The same turns and mirrors carry the whole set onto itself, and each row onto the other rows of its family. Which rows share a family with each named row? Give them in list order.
These 15 rows form 3 families of 5 rows each.
X: [  8  18   2 -36  18   9 -11 -25 -38  18  25 -16 -37 -11 -27  -2  14   0
  19  -1   3 -19 -29]
V: [  2 -20 -17  29 -13  11  26 -25  31  -4  13  27 -15  -1 -10  32 -17   2
 -35   1  32  23   4]
B: [-29 -33  18  27  -8  24   1   4  -7 -10 -12  -6 -24  18  31  35  -4  22
  15  20  49  18   5]
Q: [-46   1 -13  -3   3   3  -2  14 -22 -13 -23 -22   3  10  11 -14  29  42
  45  18  33  19  29]
W: [-13   1   2   2  13 -30   4 -38 -33   5   1 -31 -33 -36  13  29  32  16
  38  -2  22 -22 -24]
P: [-16  11 -54  13  -5 -25  30 -27  24 -10  -1   9  14 -22 -27  -9  20  22
  -9  -4  21  22  29]
G: [-19 -32  -5  46 -14  -2  23 -20  20 -13  -7   8 -17  -5  24  47  -4  17
  -7   8  47  19   6]
U: [ 17  19 -17 -20  13 -13   8 -47 -15  17  29  -5 -32 -32 -35   8  14  -6
   0 -12   2 -18 -28]
Z: [  5 -13  -3  -1  -7  45   5  -5  13   3  21  24 -22  24 -22  10 -26  -1
 -29  10  24  24  -1]
D: [-40  -1 -34  24  -4 -30  22 -13   4 -18 -24 -11  11 -17  10   4  34  39
  27   7  37  17  30]
E: [-10   6  14 -24  18  -1 -14 -20 -48  10   7 -31 -39 -13   3  11  25  12
  42   4  16 -22 -26]
N: [-26  16 -18 -31   6  30 -10  17 -20  -2  -1  -7   1  24 -26 -37  14  26
  23  15  16  21  24]
M: [  5   7 -17   3   8 -37  17 -54 -12   7  12 -15 -29 -47 -11  27  26   6
  13 -12  15 -20 -25]
K: [-15 -21  20   0  -4  52 -10  13 -10  -1   5   6 -27  37   5  13 -17  11
   2  21  34  21   1]
H: [ -7  22 -45 -20   2  12  10  -7   9  -1  13  13   9   4 -48 -34   8  14
 -11   0   8  23  25]

Which other rows belong to the same family as U? X, W, E, M
Which other rows belong to the same family as D? Q, P, N, H

The same turns and mirrors carry the whole set onto itself, and each row onto the other rows of its family. Which rows share a family with each named row? Give them in list order.
These 16 rows form 4 families of 4 rows each.
Tomi: [-25 -35   2 -26  25  24 -50  12  -3  -2  -6  50   7 -78  12 -23  29 -20]
Rirav: [-16 -13  -5 -67 -39  23   3  24 -31   1 -10  -5  -3 -34   2  22 -11 -19]
pegen: [-21  -7  14 -10   0  24 -38   1 -15 -25  20  12 -16 -50  35 -39  58 -47]
kap: [ 22 -28  11 -54  23   1 -47  30 -20  21 -18  18   8 -58  26 -32  50  -4]
Liv: [ -1 -15  -4 -41  10  39  -7  51 -42  21  20   8   0 -41  48  -5 -32 -61]
Kun: [  3   6 -11 -53 -55   4   1  18  -6   5  11   8  12 -41  24  -6 -22 -36]
vud: [ 29  -6  -5 -48 -12  12 -13  57 -53  24  17  18   6  -7  36   7  -9 -45]
gufoz: [-20 -13  22 -12  -6  33 -56   1 -22 -18  -2  21 -15 -11  44   2  59 -36]
Veve: [ -7 -35  19 -22  21 -14 -48  32 -31   3 -16  20  -1 -51   0 -22  58 -23]
ronib: [-29 -19  19 -42  21  38 -57   8 -40 -37   9  22   5 -27  33  -8  54 -21]
bif: [ 14 -10  -5 -18  -3  22 -39 -22 -28 -46   9  18 -11 -48  44 -17  38 -47]
taf: [-18 -34  22  -8   8   3 -46  32   1   8 -30  37  20 -63  33 -28  33 -24]
Ledak: [ -5  -2   4 -26 -47   7   7  16 -20 -29  21  22   7 -40   0  -5 -21 -14]
kub: [ 13  -5  21 -44  12  14 -30  53 -36  37  45  16  -3 -11  24 -10 -14 -25]
zutir: [ 25   0   0 -33 -12  57 -20  53 -17  12  17  29  -4 -40  40   2 -36 -41]
Turev: [ 10   1  16 -64 -35  22 -30  35 -20 -12 -10  -2  15 -25  12  24 -29 -13]

Which other rows belong to the same family as ronib? Tomi, zutir, Turev
Which other rows belong to the same family as kub? kap, bif, Ledak
Which other rows belong to the same family as Liv? Rirav, gufoz, taf

The same turns and mirrors carry the whole set onto itself, and each row onto the other rows of its family. Which rows share a family with each named row? Give them in list order.
These 15 rows form 3 families of 5 rows each.
rimal: [-30   6  15  19  10  16 -11  14 -26]
mobi: [-33   1 -25   5  17  19  -2  16 -17]
nuvu: [ 24 -22   2 -27 -28 -21 -15   3   5]
setu: [-14  21 -12   5   5  38 -17   1 -23]
belu: [  3 -21  37 -16 -16 -27  10 -31  10]
Vone: [ 20   5 -27 -23 -19  18 -25   3  -8]
vefa: [-46  -2   9   9  24   8  24 -21  -8]
zopes: [ 28  -7  -3 -35 -27  -5  -5 -34  12]
vugog: [ 10 -28 -15 -36 -16 -23  10 -18  17]
rofi: [-19 -20  15 -16   3 -19  31 -43  14]
dinup: [  3  -5 -11  -5 -11   6 -28  32 -17]
niv: [  2 -16 -40 -23  -7   0 -11  19  -2]
zeva: [ -2   1  28 -15  -8   0  16 -59   7]
Sasup: [-30  -3  45  12   7  -4  13 -25  -9]
neku: [-29  19  21  10  12  26   8 -37 -14]

Which other rows belong to the same family as nuvu? rimal, belu, dinup, Sasup
Which other rows belong to the same family as vugog? mobi, vefa, rofi, niv

The same turns and mirrors carry the whole set onto itself, and each row onto the other rows of its family. Which rows share a family with each named row? Give them in list order.
These 20 rows form 4 families of 5 rows each.
gep: [ -1 -23  23 -21  20  -2 -37 -14  14 -10 -35  -4  31   3 -25]
Seviz: [ -8   2  32   6  43  -8 -19   5 -28  17  23 -12  10   8 -17]
buroz: [ -9   0  32  22  11   5   8  -1 -10   9  28  26 -31 -19  31]
fetog: [ -8 -27  15 -24  14  10 -47 -24   3 -15 -21 -15  16   8 -34]
dudob: [-21   9  38  -5  33   9 -26  10 -29  23   7 -12  13  -4  -7]
Sar: [ 27 -39 -24  10  -7  21  -1   1  27 -27 -30 -21  14  -5  -2]
lekis: [-13   5  11  20   5  -2   2 -18  -5   6  20  39 -28 -13  37]
Fosaf: [-20 -23  24 -28   8  12 -31 -27  -8 -11 -30  -9  16  11 -32]
nolu: [-10 -23  18 -37  27   4 -25 -23   4  -3 -27   2  20   9 -34]
niti: [-11  11  24  13  13   8  -8 -17  -4  -3  37  18 -31  -3  40]
buk: [-21 -22 -33  25   3  13  18  17  13 -18 -20  -1 -43   4  10]
nok: [-18  -4 -30  23   4  33  21   9  27 -14 -18   4 -37  11  10]
Gab: [ -9   0  31   6  41  -7   2  11 -28  25  19 -12  16   9  -4]
fad: [ 26 -47 -18   9 -10  29  -2 -15  31  -6 -18 -11  23   1  -8]
nog: [-12  10  14  -4  39   3 -12   5 -37  28  19 -11  16  -4   0]
gemo: [ 26 -43 -21  18   9  21 -12 -10  45 -20 -14 -19  10   6  -2]
Vap: [ 24 -44 -14  22  12  27  -9 -22  40 -11 -23 -16  25   1   4]
til: [-13 -14 -26  23  -5  15  13  14  19 -26  -2   0 -51   8  12]
Babi: [ -6  -8 -16  16   8  30  24   6  25 -30 -12   5 -46  -5  22]
lofek: [-15   2  17   2   7   8  -1 -20  -1   0  26  24 -27 -10  53]

Which other rows belong to the same family as nolu? lekis, nok, fad, nog
Which other rows belong to the same family as lofek? Fosaf, buk, Gab, Vap
Which other rows belong to the same family as niti? Seviz, fetog, gemo, til

The same turns and mirrors carry the whole set onto itself, and each row onto the other rows of its family. Which rows share a family with each named row? Give them in list order.
These 32 rows form 4 families of 8 rows each.
nula: [ -9 -23 -17 -20 -12 -11 -12 -23]
Gur: [  0  11 -13  -7 -37 -15  10 -28]
Lufo: [21 13 20  8 34 26  5 19]
mefen: [13 17 24 28  6 38 14 20]
sifir: [ 17  34  15  23 -23  30  23   3]
gufa: [  8   7   9   0 -53  -4  21  -9]
buto: [-12 -15 -15 -14 -15 -25  -5 -23]
funo: [ 23  34  14  22 -29  19  20   5]
modod: [ 1 -9 23 22 28 29  1 25]
vuzut: [ 18  17  -3   8 -49   2  17 -14]
fela: [ 12  26   0   6 -49   2  13 -13]
fafo: [-11 -29  11   7  32   6 -11  13]
Zoz: [ 26  26  15  22 -31  19  28   5]
Zul: [ 12  32  -1   8 -41   8  21 -17]
debe: [-11 -38 -17  -7 -12  -1  -4 -24]
Geber: [ -5 -20  -8  -5 -45  -8   9 -22]
Gifa: [ -6 -22  13  -3  39  15  -3  12]
Rafig: [-16 -32  -4  -8  14 -16 -12  -6]
gib: [  4  -3 -16  -9 -42 -10   0 -26]
lukib: [  8 -14   2   3  43  23  -7   5]
rari: [27 31 29 10  2 19 19 20]
von: [21 22 23 30  4 29 18 20]
fosat: [-18 -21 -13 -17 -14 -15  -7 -23]
Dobi: [ 9 -2 26 14 31 27 14 24]
ronor: [ -9 -24  10   7  39  13  -2  10]
dugak: [-20 -33  -5 -10  20  -4  -9  -9]
Bav: [ 21  29  25   6 -35   7  26   9]
lipan: [ -5 -35 -13  -3  24  12 -11 -13]
Pabe: [ -5   3 -11 -10 -42 -11   2 -26]
Supif: [21 18 27 24  2 29 26 20]
turon: [ 8 -3 21 23 32 26  9 22]
Vedu: [-13 -31  -5 -16  21  -1 -13  -7]

Which other rows belong to the same family as Zoz? nula, vuzut, Gifa, gib, Dobi, Supif, Vedu
Which other rows belong to the same family as debe? Lufo, gufa, Geber, lukib, rari, Bav, lipan
Which other rows belong to the same family as funo? fela, von, fosat, ronor, dugak, Pabe, turon

